0: [153, 107, 91, 100, 84, 90, 185, 154, 90, 135, 106, 142, 108, 118, 114, 69, 133, 117, 87, 200, 132, 106, 199, 88, 99, 203]
1: [110, 106, 101, 102, 101, 92, 170, 150, 88, 130, 109, 101, 174, 113, 161, 89, 114, 121, 85, 131, 197, 151, 158, 87, 100, 141]
2: [99, 121, 166, 216, 214, 147, 88, 97, 232, 156, 180, 135, 166, 119, 110, 185, 109, 121, 207, 101, 100, 148, 84, 233, 228, 85]
3: [130, 106, 98, 136, 139, 112, 89, 130, 116, 120, 109, 117, 179, 102, 177, 165, 108, 116, 117, 101, 150, 169, 87, 93, 125, 88]
4: [152, 112, 99, 100, 83, 98, 172, 105, 90, 136, 107, 136, 120, 229, 110, 76, 143, 138, 92, 182, 133, 108, 255, 80, 99, 210]
5: [101, 108, 191, 115, 175, 168, 88, 97, 95, 112, 181, 107, 105, 102, 109, 180, 108, 137, 189, 101, 99, 120, 84, 151, 98, 83]
6: [163, 141, 106, 115, 131, 156, 97, 99, 85, 104, 129, 100, 117, 93, 136, 164, 118, 132, 145, 100, 125, 118, 82, 98, 107, 112]
7: [155, 112, 99, 101, 82, 97, 174, 107, 91, 142, 107, 146, 105, 230, 109, 76, 147, 126, 92, 205, 121, 108, 255, 80, 99, 211]
8: [124, 125, 117, 130, 143, 182, 83, 108, 119, 133, 150, 102, 132, 100, 117, 156, 144, 114, 151, 125, 101, 125, 85, 130, 114, 86]
9: [123, 115, 98, 101, 92, 96, 171, 102, 93, 121, 110, 132, 121, 221, 115, 85, 111, 121, 90, 161, 180, 157, 255, 79, 98, 165]
10: [124, 123, 122, 98, 86, 91, 148, 198, 148, 121, 109, 152, 122, 135, 144, 76, 139, 110, 89, 107, 136, 134, 153, 94, 139, 176]
11: [104, 107, 126, 109, 106, 114, 194, 101, 122, 115, 149, 136, 120, 192, 109, 85, 126, 106, 109, 135, 153, 145, 229, 105, 126, 163]
12: [112, 150, 127, 103, 94, 124, 143, 124, 126, 114, 109, 179, 105, 108, 126, 87, 113, 107, 106, 105, 112, 128, 85, 144, 114, 136]
13: [123, 127, 147, 116, 229, 141, 95, 172, 180, 107, 104, 119, 141, 147, 147, 135, 159, 125, 100, 104, 113, 160, 95, 97, 157, 97]
14: [186, 108, 95, 97, 83, 90, 139, 198, 88, 115, 107, 103, 191, 201, 137, 74, 109, 156, 88, 169, 143, 109, 255, 79, 96, 236]
15: [129, 107, 103, 101, 77, 92, 153, 134, 89, 105, 103, 132, 172, 209, 107, 81, 113, 188, 84, 105, 132, 117, 255, 84, 99, 251]
16: [126, 151, 108, 100, 77, 97, 164, 118, 115, 136, 102, 150, 104, 111, 119, 75, 111, 110, 86, 122, 132, 142, 122, 99, 96, 158]
17: [125, 114, 165, 149, 147, 165, 88, 111, 182, 132, 146, 130, 103, 98, 139, 143, 128, 107, 153, 121, 99, 175, 77, 168, 190, 89]
18: [142, 122, 100, 99, 84, 95, 201, 171, 89, 137, 116, 155, 108, 148, 109, 76, 136, 110, 89, 154, 135, 116, 210, 79, 106, 202]
19: [182, 123, 105, 119, 100, 116, 187, 155, 128, 133, 127, 106, 127, 105, 159, 99, 131, 112, 108, 181, 126, 109, 109, 110, 130, 150]
20: [116, 115, 145, 122, 112, 154, 125, 132, 155, 122, 144, 124, 108, 100, 131, 130, 147, 115, 152, 131, 99, 124, 86, 171, 156, 97]
21: [95, 161, 153, 172, 126, 176, 87, 96, 92, 147, 183, 103, 103, 103, 105, 244, 107, 154, 204, 102, 98, 101, 87, 191, 99, 83]
22: [159, 117, 96, 103, 80, 96, 167, 207, 89, 159, 105, 139, 149, 121, 117, 77, 110, 139, 95, 152, 156, 105, 187, 98, 116, 210]
23: [142, 154, 114, 117, 96, 99, 150, 104, 90, 142, 120, 116, 109, 111, 136, 119, 134, 133, 111, 110, 162, 106, 126, 106, 98, 119]
24: [99, 157, 171, 128, 137, 192, 87, 95, 190, 119, 174, 165, 104, 107, 111, 110, 103, 108, 180, 114, 97, 106, 91, 220, 182, 89]
25: [125, 138, 145, 104, 120, 132, 122, 163, 148, 119, 127, 138, 107, 100, 128, 83, 133, 103, 108, 132, 97, 132, 83, 150, 120, 126]
26: [114, 161, 112, 180, 243, 198, 88, 96, 191, 164, 149, 105, 105, 169, 107, 226, 173, 141, 168, 130, 99, 108, 86, 139, 154, 84]
27: [149, 108, 107, 99, 88, 96, 152, 103, 102, 128, 109, 127, 141, 255, 106, 75, 149, 109, 97, 154, 185, 154, 255, 87, 104, 149]
28: [152, 151, 131, 116, 156, 124, 97, 186, 89, 113, 106, 112, 114, 106, 132, 105, 144, 179, 97, 116, 133, 107, 111, 90, 102, 182]
29: [193, 170, 98, 139, 84, 92, 113, 184, 90, 189, 107, 103, 116, 102, 108, 100, 148, 169, 90, 161, 191, 108, 150, 79, 97, 159]
30: [106, 111, 110, 126, 124, 107, 163, 123, 116, 141, 115, 102, 180, 104, 150, 124, 103, 117, 109, 131, 176, 147, 140, 105, 125, 122]
31: [107, 105, 96, 104, 91, 93, 188, 133, 85, 134, 109, 102, 180, 98, 162, 92, 101, 111, 86, 139, 199, 154, 155, 88, 101, 132]
32: [128, 153, 114, 171, 101, 189, 99, 111, 87, 114, 123, 104, 130, 106, 115, 171, 119, 121, 185, 110, 112, 123, 100, 142, 141, 96]
33: [122, 108, 150, 106, 108, 114, 151, 155, 139, 105, 104, 153, 104, 105, 145, 76, 137, 116, 88, 129, 109, 135, 84, 149, 103, 136]
34: [101, 108, 203, 99, 237, 111, 87, 114, 160, 113, 120, 102, 145, 110, 110, 156, 152, 111, 123, 100, 97, 199, 86, 102, 126, 84]
35: [98, 168, 188, 125, 155, 198, 87, 96, 209, 119, 178, 148, 103, 120, 107, 132, 127, 111, 191, 101, 99, 115, 84, 218, 194, 84]

[181, 109, 111, 122, 102, 99, 162, 164, 92, 122, 106, 122, 125, 97, 175, 111, 131, 95, 95, 162, 120, 105, 89, 138, 126, 155] 19 33 25
[164, 122, 95, 118, 83, 105, 124, 115, 88, 162, 97, 144, 131, 111, 126, 135, 79, 118, 124, 121, 198, 124, 110, 99, 96, 113] 23 30 16
[112, 127, 129, 99, 87, 91, 143, 205, 164, 119, 109, 166, 103, 146, 132, 76, 146, 110, 90, 101, 113, 136, 143, 98, 152, 182] 10 33 16
[106, 111, 181, 97, 141, 124, 175, 111, 92, 107, 128, 161, 110, 140, 111, 77, 136, 125, 131, 115, 123, 138, 172, 89, 102, 150] 11 16 12
[154, 142, 97, 96, 85, 92, 140, 186, 88, 208, 108, 102, 111, 128, 107, 77, 181, 158, 88, 133, 246, 108, 200, 77, 97, 153] 29 22 1
[114, 111, 185, 155, 164, 153, 84, 116, 189, 130, 148, 137, 100, 90, 128, 153, 127, 105, 158, 120, 98, 176, 74, 182, 207, 90] 17 20 35
[123, 130, 143, 115, 111, 98, 116, 129, 87, 116, 108, 106, 111, 103, 124, 156, 113, 166, 118, 101, 188, 111, 92, 118, 97, 145] 23 6 28
[101, 144, 128, 200, 147, 162, 86, 97, 105, 160, 184, 121, 112, 117, 106, 218, 114, 172, 219, 102, 99, 119, 101, 175, 109, 87] 21 32 5
[141, 149, 111, 99, 85, 93, 186, 131, 90, 143, 108, 147, 102, 103, 140, 78, 121, 112, 89, 160, 139, 116, 113, 106, 98, 146] 16 23 19
[102, 108, 143, 178, 161, 91, 87, 126, 89, 139, 107, 103, 168, 103, 153, 222, 107, 121, 117, 112, 164, 139, 85, 158, 98, 84] 3 8 30
[141, 109, 103, 172, 106, 93, 89, 112, 106, 144, 107, 105, 158, 100, 167, 216, 107, 110, 121, 103, 133, 177, 84, 126, 110, 83] 3 6 8
[204, 115, 97, 98, 82, 92, 214, 171, 92, 129, 111, 103, 134, 97, 174, 79, 135, 112, 85, 200, 134, 110, 116, 78, 103, 169] 19 0 22
[125, 106, 127, 144, 171, 114, 86, 135, 144, 113, 104, 106, 185, 102, 150, 191, 121, 117, 117, 108, 122, 127, 81, 106, 133, 103] 3 8 13
[160, 143, 109, 116, 144, 163, 82, 99, 85, 103, 136, 95, 111, 90, 126, 177, 121, 137, 151, 101, 130, 121, 82, 100, 106, 106] 6 8 32
[102, 176, 117, 180, 213, 199, 74, 83, 194, 176, 176, 100, 111, 139, 103, 227, 144, 124, 182, 114, 102, 112, 80, 173, 189, 91] 26 2 35
[117, 105, 143, 104, 181, 93, 85, 162, 111, 111, 109, 101, 178, 100, 170, 172, 140, 111, 90, 99, 132, 158, 86, 97, 101, 97] 3 13 34
[119, 126, 127, 124, 149, 172, 84, 114, 114, 128, 141, 102, 131, 99, 117, 153, 136, 124, 145, 120, 105, 122, 84, 127, 111, 96] 8 6 32
[140, 152, 127, 101, 79, 92, 174, 155, 90, 109, 115, 142, 106, 105, 115, 75, 126, 145, 90, 102, 131, 106, 144, 76, 98, 188] 16 10 18
[194, 110, 103, 129, 89, 101, 179, 157, 93, 125, 106, 127, 108, 95, 171, 101, 134, 87, 97, 180, 102, 94, 90, 154, 133, 157] 19 33 25
[112, 125, 128, 163, 229, 133, 87, 121, 172, 135, 107, 102, 160, 127, 111, 182, 149, 142, 128, 100, 118, 128, 99, 119, 150, 92] 13 34 26
[191, 109, 103, 124, 90, 100, 181, 151, 92, 135, 105, 131, 107, 117, 155, 96, 144, 95, 94, 186, 116, 97, 139, 137, 125, 152] 19 0 16
[144, 109, 102, 158, 103, 94, 106, 116, 102, 135, 106, 105, 167, 102, 175, 201, 112, 119, 113, 103, 141, 162, 84, 115, 107, 101] 3 6 30
[103, 166, 146, 108, 242, 154, 88, 139, 236, 128, 125, 114, 126, 172, 109, 145, 108, 164, 122, 100, 98, 130, 85, 114, 190, 83] 13 26 34
[145, 120, 99, 193, 146, 122, 87, 99, 111, 185, 119, 105, 110, 101, 110, 207, 156, 111, 147, 224, 131, 113, 87, 141, 97, 84] 8 32 6
[135, 125, 104, 98, 202, 118, 128, 173, 112, 111, 108, 119, 113, 180, 121, 95, 180, 136, 86, 105, 170, 114, 180, 77, 94, 128] 28 10 23
[200, 110, 98, 90, 81, 94, 212, 141, 92, 108, 108, 129, 125, 105, 124, 80, 126, 136, 89, 230, 100, 106, 197, 76, 99, 228] 0 18 22
[109, 152, 126, 99, 84, 115, 159, 126, 108, 115, 108, 186, 105, 101, 130, 78, 110, 106, 101, 104, 116, 134, 85, 138, 96, 151] 12 16 33
[113, 136, 139, 152, 166, 167, 91, 99, 129, 112, 149, 101, 129, 101, 127, 167, 132, 135, 149, 123, 99, 125, 88, 156, 118, 87] 8 5 32
[128, 128, 142, 102, 113, 143, 115, 160, 146, 118, 131, 135, 106, 101, 131, 79, 136, 108, 112, 135, 99, 131, 83, 155, 125, 119] 25 33 20
[116, 107, 126, 98, 119, 92, 145, 171, 96, 115, 106, 102, 161, 105, 163, 87, 154, 111, 90, 103, 190, 174, 102, 95, 98, 146] 1 31 30
[101, 107, 116, 98, 83, 95, 226, 95, 130, 111, 109, 180, 104, 177, 121, 77, 154, 110, 89, 103, 127, 182, 205, 79, 99, 123] 11 9 16
[128, 140, 116, 230, 189, 177, 89, 97, 175, 153, 152, 117, 114, 139, 110, 227, 122, 140, 206, 117, 99, 111, 86, 154, 170, 85] 26 2 21
[108, 149, 118, 188, 121, 135, 108, 104, 88, 164, 151, 115, 107, 98, 113, 213, 105, 150, 184, 133, 110, 112, 88, 192, 107, 90] 21 32 8
[130, 174, 118, 87, 178, 110, 79, 135, 146, 116, 128, 139, 126, 129, 106, 73, 147, 133, 88, 95, 142, 146, 106, 68, 93, 146] 28 25 16
[178, 110, 120, 92, 102, 112, 185, 131, 101, 108, 125, 140, 120, 107, 120, 90, 122, 135, 115, 201, 100, 120, 173, 88, 104, 197] 0 18 19
[119, 131, 152, 130, 241, 145, 96, 172, 168, 112, 116, 106, 148, 146, 140, 158, 161, 138, 115, 104, 113, 151, 92, 112, 143, 94] 13 34 8
[125, 129, 158, 99, 255, 140, 98, 193, 178, 95, 101, 107, 143, 159, 149, 124, 176, 132, 85, 102, 117, 164, 94, 86, 143, 97] 13 34 25
[151, 120, 99, 97, 84, 91, 190, 170, 88, 136, 107, 148, 112, 140, 112, 77, 141, 117, 90, 153, 137, 110, 197, 77, 103, 197] 18 0 22
[118, 109, 108, 90, 102, 95, 199, 174, 86, 109, 106, 183, 122, 166, 114, 85, 159, 119, 96, 136, 116, 119, 255, 79, 115, 178] 18 0 11
[136, 109, 102, 97, 157, 91, 87, 154, 103, 117, 107, 118, 122, 104, 172, 126, 108, 134, 90, 99, 210, 184, 117, 78, 98, 84] 3 30 1
[115, 113, 128, 129, 125, 146, 124, 132, 162, 130, 125, 111, 123, 105, 130, 144, 148, 119, 138, 131, 98, 125, 88, 149, 160, 97] 20 8 17
[118, 121, 151, 199, 200, 139, 88, 102, 202, 151, 164, 128, 152, 119, 116, 175, 118, 119, 181, 108, 120, 145, 90, 199, 199, 85] 2 17 35
[128, 142, 159, 97, 201, 122, 95, 172, 163, 110, 107, 107, 105, 146, 147, 77, 156, 129, 89, 100, 112, 146, 86, 90, 98, 135] 13 25 28
[157, 120, 94, 103, 79, 97, 170, 235, 91, 164, 104, 147, 137, 95, 118, 77, 110, 140, 97, 147, 142, 103, 150, 103, 123, 215] 22 18 0
[109, 112, 130, 98, 85, 93, 198, 109, 164, 119, 106, 177, 107, 178, 122, 75, 153, 112, 89, 117, 122, 205, 189, 78, 122, 115] 11 16 10
[114, 170, 147, 117, 120, 115, 86, 255, 116, 173, 151, 122, 160, 110, 107, 102, 109, 203, 120, 102, 145, 117, 102, 125, 133, 254] 28 22 10
[102, 130, 147, 155, 223, 188, 95, 111, 207, 115, 169, 101, 106, 175, 105, 216, 156, 112, 182, 97, 98, 124, 103, 120, 169, 81] 26 17 8
[153, 147, 108, 98, 108, 124, 148, 104, 108, 111, 127, 103, 170, 106, 155, 118, 111, 188, 117, 104, 156, 106, 102, 102, 111, 146] 23 30 6
[117, 108, 120, 98, 111, 92, 153, 155, 94, 118, 106, 102, 164, 117, 151, 85, 144, 124, 90, 113, 197, 163, 129, 91, 98, 155] 1 31 30
